(159 136 112 109 100 131 109 149 148 110 085 168 110)
(176 159 134 109 052 120 080 192 158 099 113 208 092)
(118 111 188 134 085 121 073 137 172 064 107 201 124)
(087 103 144 145 173 129 145 084 119 132 141 087 154)
(152 157 157 133 061 112 097 180 137 114 169 177 108)
(141 117 173 121 074 129 064 146 181 059 076 221 113)
(118 132 180 148 091 114 101 145 137 105 170 159 128)
(108 106 112 123 175 142 143 090 128 127 089 103 142)
(082 095 122 143 203 138 169 066 105 151 132 057 161)
(170 150 118 110 075 126 099 176 150 111 104 185 103)
(123 143 076 131 181 130 193 112 076 200 176 035 138)
(089 110 153 148 161 126 144 097 113 137 158 091 149)
(106 104 149 136 138 133 117 104 146 102 101 139 140)
(119 111 196 138 083 124 070 138 170 064 112 202 128)
(120 141 139 142 121 120 143 135 110 145 183 109 131)
(096 099 112 133 191 141 159 074 121 141 101 077 152)
(091 099 139 143 176 133 148 080 117 134 129 087 155)
(112 126 198 151 081 113 087 141 152 085 157 182 125)
(091 092 101 135 217 145 175 059 108 155 106 050 161)
(169 151 120 107 075 125 099 172 146 111 103 186 102)
(131 126 048 113 200 148 186 094 096 180 098 047 143)
(145 153 141 131 084 117 117 168 125 130 167 149 111)
(083 115 123 148 194 127 182 083 085 176 181 040 157)
(146 123 131 114 101 133 094 142 161 095 073 182 115)
(095 106 158 145 148 128 125 099 130 114 136 117 145)
(151 152 113 120 101 123 131 161 113 144 154 132 116)
(134 148 127 130 110 116 140 151 110 148 177 118 122)
(145 150 100 124 126 127 151 146 102 163 156 102 121)
(167 141 123 107 079 129 090 167 161 097 085 198 102)
(135 114 131 119 126 137 107 120 152 103 077 159 126)
(130 126 048 110 200 147 188 097 094 185 101 049 141)
(098 097 110 129 196 143 154 073 119 142 098 076 152)
(153 128 149 114 077 130 073 154 172 070 069 211 107)
(149 148 074 115 149 135 161 133 103 171 125 090 124)
(114 105 082 118 199 147 170 079 109 156 086 067 148)
(134 116 101 115 149 140 136 113 133 128 079 123 127)
(098 129 116 149 178 128 184 098 085 179 189 044 150)
(133 147 086 125 153 130 170 131 089 182 162 069 130)
(169 144 124 108 076 126 091 167 155 102 088 195 102)
(178 150 135 106 054 121 076 186 167 087 089 223 095)
(134 114 150 122 101 130 087 137 167 080 076 190 122)
(160 152 107 114 100 127 128 162 124 140 129 145 108)
(145 125 134 114 102 132 092 137 163 092 075 183 117)
(130 145 066 120 176 133 190 118 077 196 162 040 134)
(135 122 075 108 177 145 161 104 114 158 089 086 132)
(155 148 087 112 123 133 141 146 119 148 120 121 115)
(142 150 187 142 048 107 084 178 150 092 173 197 110)
(121 109 153 130 119 130 100 116 156 088 090 167 129)
(161 149 105 109 100 128 119 160 130 130 111 153 106)
(101 099 102 129 197 144 160 073 117 143 095 075 153)
(108 120 182 147 106 116 102 132 139 102 160 154 134)
(132 121 072 112 179 144 162 103 114 156 087 084 137)
(108 135 107 141 169 124 178 110 083 178 186 051 145)
(160 158 150 127 056 114 094 186 140 110 159 186 101)
(106 131 148 148 136 119 141 122 112 143 184 103 141)
(126 121 058 112 202 148 182 088 101 176 092 053 140)
(095 117 151 150 154 124 141 106 112 141 168 094 145)
(142 138 056 112 173 138 178 115 095 180 118 066 130)
(098 115 165 147 135 121 125 112 127 118 157 123 142)
(126 110 146 126 124 133 102 117 157 095 082 163 129)
(155 141 088 111 126 131 137 145 124 145 109 127 115)
(155 156 113 120 103 120 130 162 121 145 152 132 111)
(137 149 127 134 110 119 134 151 111 148 173 118 122)
(120 141 079 132 182 130 193 105 074 199 183 034 139)
(128 114 165 128 097 130 081 131 170 074 080 195 123)
(152 156 132 124 078 120 114 171 128 129 158 155 107)
(151 156 134 126 083 114 114 172 127 129 165 156 111)
(168 163 140 120 053 113 089 191 146 110 139 194 098)
(165 140 127 104 076 129 088 166 163 097 082 198 101)
(128 142 069 125 180 131 193 115 078 197 167 039 134)
(130 113 134 117 125 133 104 120 152 097 078 157 128)
(098 125 113 147 180 126 180 096 084 178 189 045 148)
(100 123 154 150 144 122 142 112 109 140 175 096 142)
(152 160 177 135 041 109 082 190 150 096 168 202 101)
(163 136 133 109 077 128 085 161 167 086 076 201 106)
(171 148 120 110 076 128 095 171 150 108 097 190 100)
(154 155 155 129 060 116 097 181 138 113 162 183 104)
(113 104 111 123 173 143 141 090 128 131 087 103 145)
(114 128 194 146 075 111 082 151 152 086 162 186 123)
(091 098 126 135 185 138 153 076 118 134 115 083 154)
(146 119 137 118 102 131 092 136 161 091 070 185 118)
(118 122 211 147 064 112 064 154 169 067 143 208 120)
(098 119 151 147 147 125 141 109 111 138 174 097 145)
(139 140 060 114 176 137 180 116 092 185 127 061 129)
(137 147 171 139 069 110 099 167 136 113 175 168 112)
(138 117 123 115 125 138 110 123 148 105 077 155 125)
(118 137 143 141 123 119 139 135 107 144 184 107 133)
(110 109 186 141 104 121 086 125 158 081 124 174 132)
(160 159 127 119 080 120 110 175 133 127 146 163 102)
(127 121 053 112 200 144 183 092 096 179 097 052 141)
(135 146 066 122 176 132 187 117 078 195 158 046 134)
(118 118 204 143 071 115 067 145 169 065 131 208 122)
(104 105 161 139 136 128 108 105 144 102 111 146 138)
(143 145 075 115 150 133 169 131 094 176 146 079 124)
(158 158 154 126 058 115 096 185 141 115 161 183 104)
(164 158 145 124 055 112 093 186 143 110 152 188 099)
(097 108 163 148 138 124 126 107 128 116 150 118 143)
(078 112 122 152 201 130 182 076 086 170 174 037 159)
(146 150 116 127 104 121 133 160 116 147 159 129 115)
(167 153 118 111 075 124 102 174 146 117 116 181 100)
(132 119 074 112 177 144 159 101 116 153 085 086 136)
(137 142 061 119 174 134 187 118 088 190 146 053 134)
(134 115 103 114 152 139 133 110 135 127 081 125 132)
(140 142 060 115 173 138 183 120 092 188 134 061 132)
(104 113 178 146 114 121 105 120 141 099 148 153 137)
(112 117 192 145 090 118 083 132 152 083 143 178 130)
(104 129 127 147 154 122 161 114 094 160 183 074 143)
(101 108 170 143 126 124 106 111 145 095 131 147 140)
(092 114 151 150 154 124 142 100 114 137 164 094 147)
(149 131 099 111 127 136 126 138 134 129 086 140 120)
(165 145 102 108 099 130 115 155 137 125 099 162 108)
(108 137 105 138 166 123 179 112 082 181 189 054 141)
(154 155 111 118 100 122 130 159 120 145 146 134 111)
(127 144 156 143 097 116 120 151 124 129 179 138 119)
(171 144 124 108 077 127 087 169 158 099 086 197 102)
(114 108 174 136 111 129 093 118 156 082 108 169 131)
(118 142 101 137 162 128 176 119 082 182 182 057 139)
(161 152 106 111 100 128 125 163 128 135 124 150 109)
(137 143 061 118 174 132 189 118 084 190 146 049 131)
(158 128 144 112 075 128 075 156 170 078 071 212 108)
(141 149 101 124 128 126 151 144 104 164 162 102 123)
(164 147 107 110 101 128 114 159 137 125 102 156 109)
(137 123 093 114 152 138 139 115 128 135 081 117 129)
(090 101 129 139 186 136 150 076 119 134 117 081 154)
(099 100 150 140 157 134 131 094 132 119 116 114 147)
(095 107 160 146 147 124 128 102 130 116 141 115 145)
(143 129 080 109 151 138 147 120 121 145 088 109 124)
(116 104 131 126 149 134 120 102 144 110 086 136 134)
(150 151 093 116 126 128 147 147 109 158 144 107 118)
(122 113 066 112 202 147 176 082 108 164 083 063 143)
(112 110 181 140 110 123 093 121 160 081 114 173 133)
(108 119 182 149 108 121 103 129 139 101 154 151 133)
(110 121 183 149 103 119 105 134 140 101 163 152 131)
(130 144 175 145 077 112 101 158 134 109 176 166 119)
(127 117 060 110 201 147 180 085 101 172 091 057 140)
(094 095 094 129 217 147 179 061 104 159 100 047 162)
(159 140 107 104 100 132 113 154 141 121 094 161 108)
(128 144 067 124 179 131 190 114 077 200 168 040 136)
(085 095 118 142 209 136 168 062 105 150 126 053 161)
(131 145 132 135 116 118 137 147 110 145 179 114 123)
(143 128 085 110 153 138 145 119 121 142 087 111 125)
(130 118 079 114 177 143 159 100 116 152 086 091 137)
(162 134 132 107 077 129 084 165 165 090 073 201 103)
(103 101 134 135 166 138 136 090 131 123 102 109 149)
(138 128 065 108 174 143 167 111 108 164 097 078 132)
(093 114 151 150 159 127 144 098 111 135 161 090 148)
(114 139 105 138 166 126 177 117 087 182 185 056 139)
(122 123 213 147 057 110 066 158 166 067 153 212 118)
(140 146 165 138 067 111 101 173 137 112 174 171 110)
(124 142 118 137 138 124 157 132 098 165 180 086 128)
(125 110 181 132 089 123 075 135 169 069 097 200 126)
(155 136 113 108 102 130 106 152 151 110 084 169 112)
(130 146 154 143 095 115 120 154 122 129 179 142 121)
(110 101 118 127 173 137 138 088 128 129 091 105 144)
(149 142 073 113 149 137 160 129 107 166 118 093 123)
(112 127 183 149 098 116 103 136 140 104 166 155 129)
(114 131 163 148 112 114 120 137 122 123 177 129 132)
(150 123 153 116 078 129 070 152 178 071 070 216 111)
(144 117 168 120 076 125 061 149 181 062 074 220 112)
(115 106 166 132 117 130 095 118 158 086 102 168 134)
(085 107 136 149 183 129 164 084 099 153 165 062 154)
(125 143 137 139 117 119 140 140 111 148 180 113 127)
(078 107 122 152 202 131 181 072 089 170 173 038 163)
(089 098 135 140 179 135 149 078 119 132 126 086 154)
(100 122 151 149 140 120 143 114 109 141 176 097 142)
(113 104 080 121 203 146 170 075 114 157 086 066 148)
(148 152 094 121 124 127 151 146 107 159 149 107 122)
(118 121 207 148 066 112 065 148 168 066 139 209 121)
(095 103 152 141 155 132 130 096 132 117 124 112 147)
(115 106 134 125 147 134 117 102 143 106 092 134 137)
(131 116 159 122 099 130 081 132 169 079 077 193 123)
(122 138 176 144 083 111 101 152 138 108 178 163 120)
(135 143 193 142 055 110 081 173 147 094 174 195 114)
(086 111 138 148 178 129 163 087 099 152 170 063 153)
(159 133 138 108 078 129 080 163 169 085 071 204 105)
(132 146 089 127 154 127 174 128 087 180 169 067 131)
(138 148 081 124 149 129 169 129 093 177 157 073 130)
(149 153 137 128 083 119 119 169 126 132 165 148 112)
(088 106 148 147 168 131 145 088 115 132 147 091 151)
(122 112 065 112 202 149 177 084 105 165 087 060 144)
(122 111 087 117 176 144 152 096 122 143 085 093 138)
(157 156 130 124 080 118 113 173 130 129 156 160 106)
(156 128 142 110 078 130 075 157 173 080 070 209 110)
(120 137 158 144 104 114 120 144 124 128 179 132 128)
(120 108 098 117 176 141 147 092 125 137 084 099 139)
(092 097 131 143 183 135 150 077 120 134 123 084 153)
(132 146 150 138 093 115 119 156 122 129 178 139 120)
(136 125 070 109 177 143 166 103 111 160 091 084 132)
(136 115 155 122 100 130 083 135 168 079 077 190 122)
(175 153 135 110 052 124 076 188 163 091 096 216 095)
(171 162 136 116 051 116 089 191 147 108 136 195 095)
(109 135 128 144 149 121 159 117 097 163 184 077 140)
(148 142 070 111 149 137 157 134 109 162 115 095 122)
(139 151 145 132 088 111 115 164 124 131 172 147 116)
(154 136 097 110 123 134 130 140 134 132 092 137 119)
(157 156 128 122 078 117 111 176 130 128 149 160 105)
(174 161 137 115 052 117 090 191 151 105 129 203 097)
(161 152 105 109 098 129 124 163 127 132 119 148 108)
(119 110 193 136 084 122 072 140 169 066 108 201 125)
(141 115 144 118 100 134 089 134 166 084 072 185 121)
(142 115 150 119 100 133 088 133 164 081 078 186 120)
(138 129 064 107 179 142 169 108 106 166 096 078 130)
(148 140 075 110 148 136 154 130 113 160 110 099 125)
(113 105 106 122 173 142 147 091 127 133 085 102 142)
(099 121 152 150 144 122 144 109 112 139 173 099 144)
(118 114 205 144 073 118 068 140 166 063 128 205 123)
(098 116 167 150 130 120 124 114 128 120 162 124 142)
(150 157 179 137 041 108 079 188 151 093 170 202 104)
(142 138 059 111 172 139 176 113 096 179 112 069 130)
(143 118 117 113 127 133 113 125 149 112 077 151 122)
(116 117 208 145 070 114 067 147 168 063 133 207 124)
(097 109 166 145 137 125 126 108 124 117 152 121 141)
(086 107 149 147 163 126 143 092 115 133 155 092 150)
(162 144 107 108 099 130 111 154 143 118 093 163 108)
(157 155 130 124 079 117 111 175 129 129 152 161 106)
(113 102 086 119 198 145 168 076 112 152 085 068 147)
(122 108 148 126 122 131 099 119 156 090 086 163 129)
(125 111 172 130 094 125 075 130 173 072 091 198 123)
(142 155 144 133 086 116 116 165 123 130 172 149 115)
(132 145 090 131 156 127 175 126 088 182 172 061 131)
(156 133 116 109 099 134 105 150 151 107 078 172 111)
(148 128 100 110 129 135 122 133 138 121 085 145 119)
(151 151 089 116 126 129 143 147 116 157 137 112 116)
(146 155 159 132 063 112 098 178 139 115 169 176 106)
(119 112 073 118 199 147 175 084 109 161 086 064 144)
(128 110 169 127 097 128 081 133 170 073 084 196 124)
(147 138 075 109 149 137 156 128 114 161 106 101 124)
(110 129 165 150 116 116 123 134 128 125 173 129 133)
(127 113 086 113 176 143 155 098 122 146 083 092 138)
(147 136 076 110 150 140 149 124 120 151 096 105 122)
(110 131 164 147 113 117 121 131 125 122 177 130 132)
(170 156 118 112 074 122 105 178 144 121 123 175 101)
(125 112 117 119 151 137 125 109 139 120 081 129 132)
(134 148 148 136 090 115 121 159 122 129 174 145 117)
(094 120 135 149 166 124 162 097 095 157 179 068 147)
(120 139 119 137 140 122 158 128 098 165 182 086 133)
(133 145 169 141 073 109 100 165 136 112 176 168 115)
(156 155 105 116 103 124 129 162 122 141 141 140 109)
(114 137 141 143 123 119 138 134 109 144 183 103 134)
(104 120 166 148 126 121 124 119 125 120 164 123 139)
(131 143 169 141 077 112 099 162 137 109 176 166 117)
(124 115 063 113 199 148 179 085 106 168 086 059 143)
(106 102 096 124 199 146 164 075 115 145 093 071 151)
(094 104 160 140 151 127 127 099 129 115 133 114 147)
(117 109 072 116 203 148 173 079 110 162 089 064 145)
(117 115 203 141 076 117 069 140 171 065 124 203 125)
(121 137 160 146 106 118 121 141 125 127 179 132 130)
(103 124 166 149 124 118 121 121 128 121 172 127 138)
(088 109 148 149 165 126 147 092 113 133 151 090 152)
(119 114 199 140 080 119 071 140 171 066 116 201 125)
(111 103 147 136 144 133 116 104 144 106 095 138 139)
(162 146 106 107 098 131 119 160 136 129 107 153 107)
(093 125 118 148 186 127 181 095 083 175 189 042 151)
(106 103 121 128 172 140 138 088 129 121 094 105 145)
(103 102 136 133 165 136 134 091 130 120 103 111 147)
(166 160 143 123 054 115 092 191 144 114 149 191 103)
(126 117 064 110 201 146 181 086 104 169 089 057 144)
(155 132 120 108 103 133 104 147 153 105 076 173 110)
(146 119 165 117 075 128 069 151 181 064 073 220 110)
(124 110 188 135 088 126 073 132 170 066 103 201 125)
(123 109 121 123 150 138 123 107 141 113 083 129 135)
(156 128 124 112 102 134 099 146 155 100 076 178 114)
(132 112 163 123 097 128 078 135 169 073 082 192 122)
(141 148 081 119 151 127 170 131 093 178 153 077 125)
(140 136 057 111 174 140 175 114 101 177 110 069 132)
(121 142 095 134 162 127 176 123 086 181 181 059 134)
(146 155 114 126 103 122 132 157 116 145 159 128 116)
(171 146 123 107 078 127 093 170 153 101 090 194 103)
(171 159 136 113 051 118 084 190 154 104 122 204 095)
(120 139 158 143 100 113 119 148 125 128 182 135 125)
(151 127 128 111 105 132 095 141 159 096 074 179 114)
(116 115 196 139 083 120 071 139 171 065 113 203 124)
(099 103 144 137 163 133 131 092 133 119 113 112 146)

(100 124 133 148 159 122 163 108 097 158 185 070 145) 0
(140 131 061 109 177 139 171 114 101 176 107 071 133) 1
(146 127 104 110 128 137 120 132 144 118 081 147 117) 0
(094 115 155 149 153 123 143 100 115 138 167 091 146) 2
(165 159 121 114 074 121 109 179 136 123 133 170 100) 1
(160 132 137 109 080 129 081 160 169 082 072 205 106) 1
(112 128 182 147 094 114 105 140 135 103 169 157 126) 3
(135 147 081 126 153 130 173 130 090 180 160 073 130) 3
(120 105 128 123 147 139 122 101 142 112 087 133 137) 3
(104 113 179 144 120 122 108 117 145 097 138 147 137) 3
(142 121 144 117 102 132 089 135 165 085 072 187 120) 2
(128 144 068 125 175 129 191 118 079 197 166 041 135) 1
(089 104 144 146 172 131 147 087 115 131 143 087 153) 2
(139 146 059 119 176 135 184 118 086 191 145 053 131) 1
(091 105 143 147 170 131 146 087 115 134 144 086 153) 2
(110 109 183 142 107 124 090 122 158 082 119 174 131) 0
(085 106 136 149 188 131 163 077 103 152 158 061 157) 0
(141 143 059 113 174 137 185 116 088 186 139 055 130) 1
(124 141 137 139 119 116 138 140 108 148 183 110 130) 2
(140 152 124 132 106 116 135 156 113 147 168 119 116) 2
(098 102 135 134 166 136 134 093 132 119 105 108 145) 1
(088 101 141 145 178 131 147 080 117 133 135 086 155) 2
(132 129 046 109 198 145 189 098 091 187 104 044 137) 2
(096 110 162 148 140 127 126 104 131 118 148 117 144) 1
(113 105 107 124 174 142 143 090 127 132 086 101 145) 1
(111 105 091 121 200 143 164 074 115 149 089 072 149) 2
(105 126 166 150 115 120 119 126 126 121 172 130 134) 1
(167 138 128 110 073 129 087 165 165 094 080 204 106) 1
(145 122 160 117 076 130 068 149 179 067 073 215 111) 1
(131 139 192 144 058 108 082 167 149 091 171 190 112) 0
(133 126 046 111 200 146 191 097 089 184 103 045 137) 2
(104 109 174 146 124 124 106 111 142 098 133 150 142) 3
(121 135 196 147 068 111 084 157 150 089 165 187 121) 0
(161 151 103 113 100 128 121 161 132 133 119 149 107) 2
(103 114 180 148 117 124 106 118 144 099 142 147 138) 3
(116 107 099 120 175 141 146 092 125 134 081 099 138) 1
(152 129 122 111 103 132 099 145 156 102 075 175 111) 2
(098 125 134 149 164 124 159 105 097 158 182 071 147) 0
(143 150 124 130 110 120 136 154 112 148 171 122 119) 2
(106 101 127 129 167 138 137 087 131 122 097 105 146) 1
(128 113 108 117 153 140 129 105 138 122 079 127 132) 3
(115 131 163 147 110 115 124 137 122 122 179 133 130) 1
(090 116 117 149 188 128 181 088 083 175 188 041 153) 3
(117 120 208 146 066 114 066 152 168 067 142 210 122) 2
(157 153 107 118 101 124 126 163 124 140 138 141 111) 2
(083 113 123 148 197 127 182 080 083 172 179 036 157) 3
(148 136 075 108 150 139 154 126 113 155 103 101 123) 3
(127 118 054 109 202 148 183 091 098 175 093 053 140) 2
(103 100 124 132 168 140 137 091 130 119 096 109 144) 1
(126 111 171 128 092 127 079 133 171 070 087 195 122) 2
(122 112 119 122 149 139 126 106 139 117 080 130 132) 3
(145 132 079 111 151 139 148 127 122 151 093 108 122) 3
(100 102 141 138 163 135 134 088 131 119 108 112 147) 1
(161 159 171 130 035 112 076 196 153 096 160 211 099) 0
(105 129 110 146 174 124 180 105 083 179 189 045 147) 3
(153 139 089 112 126 135 131 141 131 136 097 136 117) 0
(125 111 177 130 092 125 075 133 169 070 092 200 122) 2
(090 101 140 144 177 134 148 084 116 132 131 084 154) 2
(093 105 156 141 152 130 127 097 130 117 132 117 148) 1
(129 118 104 113 151 140 136 111 136 126 081 123 130) 3
(107 129 149 146 132 122 140 125 110 142 183 102 137) 2
(150 155 109 120 103 122 130 160 119 143 147 135 111) 2
(123 145 096 132 159 125 176 123 086 181 178 062 133) 3
(101 118 168 148 128 120 124 115 127 121 166 126 142) 1
(110 137 110 142 172 122 178 109 083 182 186 050 143) 3
(103 105 170 142 129 128 109 107 143 098 124 144 139) 3
(166 140 103 107 100 130 114 158 139 118 095 161 109) 2
(129 146 111 135 136 123 158 136 098 165 178 092 132) 0
(139 129 063 109 174 143 170 112 102 169 100 073 131) 1
(142 138 057 113 173 137 181 120 093 186 128 061 129) 1
(095 096 123 136 189 140 153 074 119 136 110 081 154) 2
(101 098 108 130 196 142 159 075 118 143 095 076 151) 2
(119 106 161 131 117 129 096 117 157 087 095 169 131) 0
(145 122 110 110 124 137 118 126 146 115 078 149 122) 0
(146 154 119 126 107 121 134 158 115 148 162 126 114) 2
(139 117 176 125 073 123 064 148 181 056 080 222 117) 1
(121 111 093 119 179 143 151 093 125 137 081 096 140) 1
(095 109 160 146 147 127 128 100 130 118 138 118 146) 1
(179 157 133 110 052 120 081 189 159 097 107 214 092) 3
(140 135 059 110 174 140 172 110 102 173 105 072 130) 1
(116 113 202 141 076 122 071 141 170 065 122 205 124) 2
(166 156 120 113 076 121 106 179 140 122 126 173 103) 1
(136 148 150 139 093 113 119 159 122 130 179 142 119) 1
(121 134 176 147 083 111 103 150 136 109 173 160 121) 3
(153 127 124 111 099 134 098 143 156 096 076 179 114) 2
(134 149 128 133 110 120 136 151 111 148 179 118 120) 2
(134 148 109 135 136 125 156 140 099 164 172 092 125) 0
(154 143 090 108 127 133 135 142 126 141 104 131 117) 0
(162 138 105 108 101 134 109 152 146 115 089 164 109) 2
(169 156 119 110 075 124 103 174 146 113 113 183 102) 1
(120 135 179 148 088 113 103 149 138 111 174 160 126) 3
(093 097 118 132 189 139 154 073 118 139 107 080 154) 2
(103 127 148 149 140 121 140 116 108 141 177 097 139) 2
(158 152 107 115 100 125 127 163 125 138 130 141 111) 2
(091 123 120 150 185 127 179 091 086 177 187 040 153) 3
(144 151 183 139 045 111 080 182 150 096 173 199 110) 0
(108 105 157 136 138 132 111 103 144 101 109 141 141) 3
(143 149 121 130 106 121 137 156 114 149 166 125 115) 2
(141 127 086 110 150 140 142 119 126 138 088 114 129) 3
(104 107 168 140 132 126 107 109 146 100 119 142 138) 3
(120 144 077 130 182 131 195 109 072 199 177 034 140) 1
(084 093 110 137 211 143 173 057 106 154 114 050 161) 0
(111 119 195 150 084 116 085 140 153 084 148 179 128) 0
(138 121 088 111 153 139 141 117 132 135 083 118 129) 3
(146 154 141 132 087 117 118 166 126 129 170 148 112) 1
(141 119 142 116 103 134 089 136 163 087 072 185 119) 2
(147 146 075 115 148 135 165 133 100 171 132 085 123) 3
(081 100 127 144 199 133 168 068 104 149 139 058 160) 0
(087 093 107 136 216 141 172 062 105 152 113 053 160) 0
(109 112 190 143 098 119 087 130 156 080 132 177 133) 0
(082 104 134 150 191 134 166 075 101 148 150 057 158) 0
(107 105 153 133 139 134 111 106 145 103 105 141 139) 3
(135 144 062 120 177 132 188 120 082 193 152 047 134) 1
(124 111 086 116 176 143 154 098 122 142 084 093 137) 1
(120 125 212 146 059 110 065 152 168 069 145 211 120) 2
(093 096 126 134 189 137 152 075 119 136 109 082 152) 2
(106 115 181 146 111 121 104 124 141 100 148 149 135) 3
(120 130 198 147 072 109 084 157 150 087 164 186 120) 0
(169 154 121 110 074 125 104 174 144 119 116 179 103) 1
(094 098 116 132 190 141 154 075 118 135 104 078 154) 2
(172 160 135 113 051 119 087 191 150 107 125 202 095) 3
(147 146 076 116 152 132 164 134 099 174 141 081 125) 3
(175 155 135 112 048 122 084 190 155 097 111 209 093) 3
(150 125 158 115 078 129 071 154 175 070 069 214 110) 1
(174 154 135 107 050 122 077 187 163 090 095 220 096) 3
(139 139 060 112 174 138 180 115 094 182 121 063 133) 1
(170 146 122 108 075 125 093 172 154 104 095 190 102) 1
(094 103 150 138 156 132 128 092 132 117 122 115 146) 1
(155 149 088 114 126 130 144 145 113 153 129 117 117) 0
(138 130 068 110 173 143 166 106 111 163 093 082 130) 1
(160 138 110 104 102 135 110 152 146 114 089 170 113) 2
(168 156 120 116 074 121 108 179 136 122 129 174 105) 1
(145 145 077 117 149 134 163 133 103 171 134 085 125) 3
(114 102 139 129 145 135 119 103 142 108 091 136 136) 3
(169 160 143 120 053 115 094 191 146 108 145 189 099) 3
(100 099 098 125 199 142 161 073 112 145 094 073 154) 2
(139 151 104 127 131 124 152 142 103 165 167 096 124) 0
(143 153 161 135 067 109 100 173 135 114 173 174 109) 3
(080 100 131 147 195 135 167 071 106 151 147 058 158) 0
(111 135 145 145 127 120 140 127 108 142 183 102 135) 2
(122 110 185 135 089 126 074 134 173 068 101 196 124) 2
(089 117 138 148 172 127 164 095 100 153 174 066 151) 0
(106 100 096 125 200 143 162 074 115 147 093 072 149) 2
(114 139 125 141 144 122 160 124 096 165 185 080 137) 0
(124 140 158 140 098 114 120 150 125 130 179 137 123) 1
(128 117 083 113 178 146 158 099 120 149 082 092 137) 1
(162 158 125 119 076 119 109 178 133 128 141 165 105) 1
(102 124 168 148 123 122 125 120 127 118 169 123 140) 1
(155 125 146 110 077 130 074 156 173 075 070 213 110) 1
(117 138 141 146 126 119 139 128 108 144 182 104 131) 2
(116 106 073 116 201 147 174 079 109 158 088 065 145) 2
(128 145 134 137 116 119 137 141 111 145 180 113 126) 2
(163 146 104 108 099 129 118 162 135 128 110 154 105) 2
(111 130 146 149 134 120 141 121 111 142 181 100 139) 2
(165 156 125 117 076 119 110 177 133 124 140 167 104) 1
(129 139 196 146 061 109 081 164 149 091 171 188 116) 0
(143 122 164 120 078 128 067 149 178 064 073 217 114) 1
